One turn moves every row onto another: examples first, then more rows asked:
q928: -0.42  0.93  1.63  -3.41  4.30  2.85  1.93  -3.02  -0.99  1.30  -0.64  0.73  1.01  0.07  0.60
q252: 0.87  1.46  0.31  0.36  4.99  -2.94  3.81  -1.41  2.92  0.08  0.44  3.44  -0.92  1.26  1.08
q336: 2.76  -0.49  0.04  -2.30  5.46  -1.88  1.44  -0.58  1.01  -0.70  0.56  1.91  -1.56  2.14  -0.19
q995: -0.28  0.77  -0.11  3.01  -4.93  -1.91  1.73  -0.26  -0.44  2.44  0.47  1.01  -1.20  -1.00  -0.17
q832: 0.12  2.16  1.10  2.62  5.23  -0.29  1.65  -3.89  0.54  0.04  2.58  -0.66  -0.56  -1.62  -0.91
q475: -0.96  0.10  0.80  2.69  6.49  1.73  1.50  0.65  0.38  0.36  0.46  0.39  1.09  -0.24  0.16
q698: 1.42  -0.94  3.17  -1.99  3.64  -1.10  -0.74  -0.19  -1.78  -2.15  -0.60  3.58  0.42  0.97  -0.99
q667: 2.61  0.94  -1.20  0.48  3.17  1.02  -1.00  2.43  -2.13  -2.77  -0.12  0.47  0.89  0.04  1.84
q198: 4.08  2.21  -0.05  1.52  2.73  -0.84  -0.57  -1.62  -0.98  -3.59  2.33  0.53  -1.34  -1.32  0.24
q655: -2.76  0.59  4.10  0.75  -1.58  1.58  0.12  1.03  0.38  0.01  0.89  2.80  1.88  0.54  -1.54
q847: 0.87  2.59  -1.64  1.32  1.56  -3.06  -0.60  -3.86  -1.90  -0.99  0.52  -2.67  -0.05  -0.34  -0.70
q709: -2.85  -0.33  2.47  2.20  -3.65  1.13  1.51  -1.11  1.47  1.78  0.58  1.40  2.21  0.79  -0.99
q147: 2.49  -0.55  0.73  4.90  -2.22  -4.36  1.63  0.06  0.14  0.32  -0.78  0.78  -0.04  -0.11  1.07
q402: 3.09  3.19  -1.58  -3.21  1.74  -1.86  1.88  -0.79  0.06  -1.13  0.56  1.86  -0.79  0.38  3.53
q564: 1.59  -0.04  0.75  -0.59  3.02  5.90  1.71  -0.49  0.19  0.35  0.39  0.68  -0.44  0.85  0.09
q359: 1.37  1.30  -0.40  3.06  -1.55  0.39  4.27  -2.24  0.86  3.19  0.13  -1.55  0.17  -1.60  3.10
q720: -0.31  0.47  0.54  0.61  -5.63  1.75  0.47  -0.29  0.08  -0.22  0.04  1.15  2.03  0.68  0.47
q424: 1.84  0.88  0.62  2.32  -4.24  0.55  2.18  0.87  0.02  1.16  1.90  2.67  -1.99  -2.08  1.07
q902: 0.88  -0.40  -1.44  -0.95  2.62  -0.63  1.15  -2.89  -0.73  -1.04  -4.28  0.50  1.00  3.17  -0.37
q942: 1.08  -0.22  1.56  -1.90  -0.15  0.49  -2.73  1.32  -3.45  -0.65  0.02  0.53  0.18  1.28  -1.60
q277: 3.26  0.77  3.24  1.12  -0.65  -2.67  2.94  -0.04  1.24  0.82  2.57  3.32  -0.39  -2.48  2.55
q718: 0.64  1.75  1.12  1.30  -0.55  -2.24  4.90  -3.22  1.81  3.94  0.86  0.11  0.58  -1.83  2.66
q719: 2.42  0.70  -1.87  -4.03  3.53  -2.11  0.82  -1.49  -0.40  0.05  -0.56  -0.45  -0.91  2.28  0.67
q549: 0.22  -0.70  2.00  2.59  -3.35  3.14  2.02  0.02  2.37  -0.60  0.73  3.14  1.44  0.70  0.07
q648: -1.30  2.70  0.55  -2.60  2.49  -5.49  1.06  -1.85  -0.56  1.79  0.81  0.76  0.29  0.82  0.78
q266: -1.44  -1.33  -0.10  2.19  2.34  0.13  0.49  -1.54  -0.19  1.34  -2.64  -0.77  0.60  3.49  -2.91
q151: 3.04  1.00  -0.29  1.74  -3.01  -5.09  2.50  -1.68  0.45  0.65  -0.65  0.69  0.26  -0.29  2.34
q263: -0.31  0.60  0.54  3.85  -2.95  0.51  3.95  -0.98  1.52  3.09  1.24  1.83  -1.59  -1.48  0.13
q59: -1.98  2.13  0.42  -0.43  -2.88  4.11  1.43  -0.70  0.31  0.33  -0.79  0.22  2.20  0.79  0.63
q646: 1.77  0.90  3.98  1.71  -1.29  -1.08  1.67  0.75  -0.79  2.16  3.29  1.29  -0.07  -3.43  1.93
q707: 0.16  0.21  0.57  -3.69  5.29  -2.16  1.52  -1.84  0.16  1.81  0.71  0.05  -0.75  1.35  -0.69
q523: -1.88  1.09  -1.10  0.38  3.02  -1.58  -0.99  0.08  -2.91  0.94  -1.29  -2.71  2.35  0.46  0.09
q683: -0.56  0.38  0.29  2.65  -2.39  1.78  1.11  0.50  1.65  -2.13  -2.13  2.67  1.43  2.75  -0.60

q359 goes to -> q646
q655 goes to -> q683
q336 goes to -> q719
And these:
q995 goes to -> q263
q720 goes to -> q709
q266 goes to -> q564
q475 goes to -> q667
q402 goes to -> q648
q718 goes to -> q277
q928 goes to -> q698
q198 goes to -> q847

One turn moves every row onto another: examples first, then more rows asked:
q86: -0.84  2.84  -0.42  -4.13  0.90  0.56  3.25  2.77  0.60  -0.58  -0.92  -1.59  -1.08  -2.04  2.21
q571: 2.38  3.37  1.03  3.45  -0.85  -1.65  -0.61  5.91  -0.49  -0.99  1.99  -2.64  -1.65  2.03  -1.88
q237: -1.11  2.69  0.96  -3.05  -3.89  -1.71  0.34  1.44  4.89  0.25  1.03  -2.11  -0.15  -0.56  -1.41
q308: 5.30  0.59  -1.49  -2.15  1.56  -0.45  -0.40  2.69  3.05  -0.06  -2.71  -3.36  -0.60  -0.18  2.35
q104: 2.61  0.41  -0.65  1.29  -0.20  0.17  -1.71  4.53  -2.25  0.49  -3.64  1.39  1.99  -1.94  1.04
q805: 0.27  5.54  0.91  1.18  -1.11  -3.03  -2.08  0.45  0.29  -1.76  1.57  -2.40  -0.09  -2.78  -2.24
q562: -1.70  2.18  0.01  -3.33  0.07  -2.14  0.33  1.72  3.03  0.12  0.71  -1.81  1.26  -0.98  3.85
q512: 2.15  2.41  -0.38  1.82  -0.68  -1.78  0.98  4.20  1.54  -0.51  4.47  -2.50  -2.42  1.59  -1.00
q659: 2.88  3.72  2.50  -0.98  -0.86  -2.70  0.61  4.76  5.29  3.36  -0.79  -0.82  -0.06  -1.81  2.49
q740: 3.09  -0.10  0.24  3.31  -2.13  -1.33  -2.31  7.22  0.79  -0.13  -2.02  1.49  -1.08  -0.96  -0.01
q868: 2.05  1.64  0.95  2.03  -2.52  -2.86  -1.28  5.40  0.97  2.17  -2.96  -2.54  -4.78  -0.67  1.53
q996: -2.12  0.97  -2.32  -1.25  2.05  -0.64  1.89  1.56  2.21  -0.88  -3.03  -1.35  -0.09  -2.60  2.14
q238: -0.65  2.94  0.01  2.67  1.75  -1.55  -2.09  5.09  -0.32  -0.55  -0.01  0.05  -2.49  -1.14  -4.55
q933: -0.23  4.70  -1.32  -1.02  2.16  2.29  -1.09  4.80  2.47  -2.96  -2.08  -1.34  1.85  -2.04  -1.43
q631: 3.74  -0.98  -0.30  -0.90  -0.79  -1.21  -2.57  3.36  4.09  2.21  -1.02  -1.03  -0.88  -0.73  3.70
q106: -3.36  4.89  1.45  -1.35  1.15  -0.57  -2.32  2.82  1.96  -2.37  -0.39  -3.35  0.62  -0.60  -1.92
q62: 2.54  -1.56  -0.56  -0.44  1.93  1.50  -0.61  2.76  2.75  1.34  -2.84  -2.14  1.43  1.36  1.39
q111: 0.30  1.15  -3.34  -0.75  0.98  1.61  -1.78  4.33  -1.09  0.29  -1.08  0.55  -1.84  -1.00  -3.77
q813: 2.66  4.49  2.46  1.69  -1.60  -2.91  -2.99  0.73  2.88  -1.70  -0.41  -2.80  0.58  -3.43  -1.43
q10: 0.26  4.12  0.92  1.42  -4.06  -2.42  -1.79  5.16  -0.19  -0.12  -2.47  -3.21  -3.46  -1.58  2.57
q665: 3.10  5.01  2.51  -0.42  0.97  -2.17  -1.30  4.98  4.07  4.43  0.09  -1.90  -0.75  -0.13  0.15
q629: -1.73  1.26  1.37  -1.47  -4.65  -3.53  1.70  3.07  2.91  1.08  -0.24  -0.51  -1.00  -0.20  -1.71
q339: -1.17  5.74  1.61  -0.85  0.19  3.42  -1.25  2.59  0.88  -0.77  -2.72  -1.37  0.58  -1.72  -2.26
q136: 3.65  0.62  -2.19  2.66  -2.26  -1.72  -0.06  4.04  0.01  -1.20  -4.51  0.60  1.06  0.10  0.61
q603: 1.00  2.62  -1.93  2.73  0.96  0.52  -0.43  2.26  -0.11  1.80  -1.27  1.42  -0.91  0.44  -4.38

q86 goes to -> q603
q62 goes to -> q933
q629 goes to -> q512
And these:
q106 goes to -> q740
q868 goes to -> q237

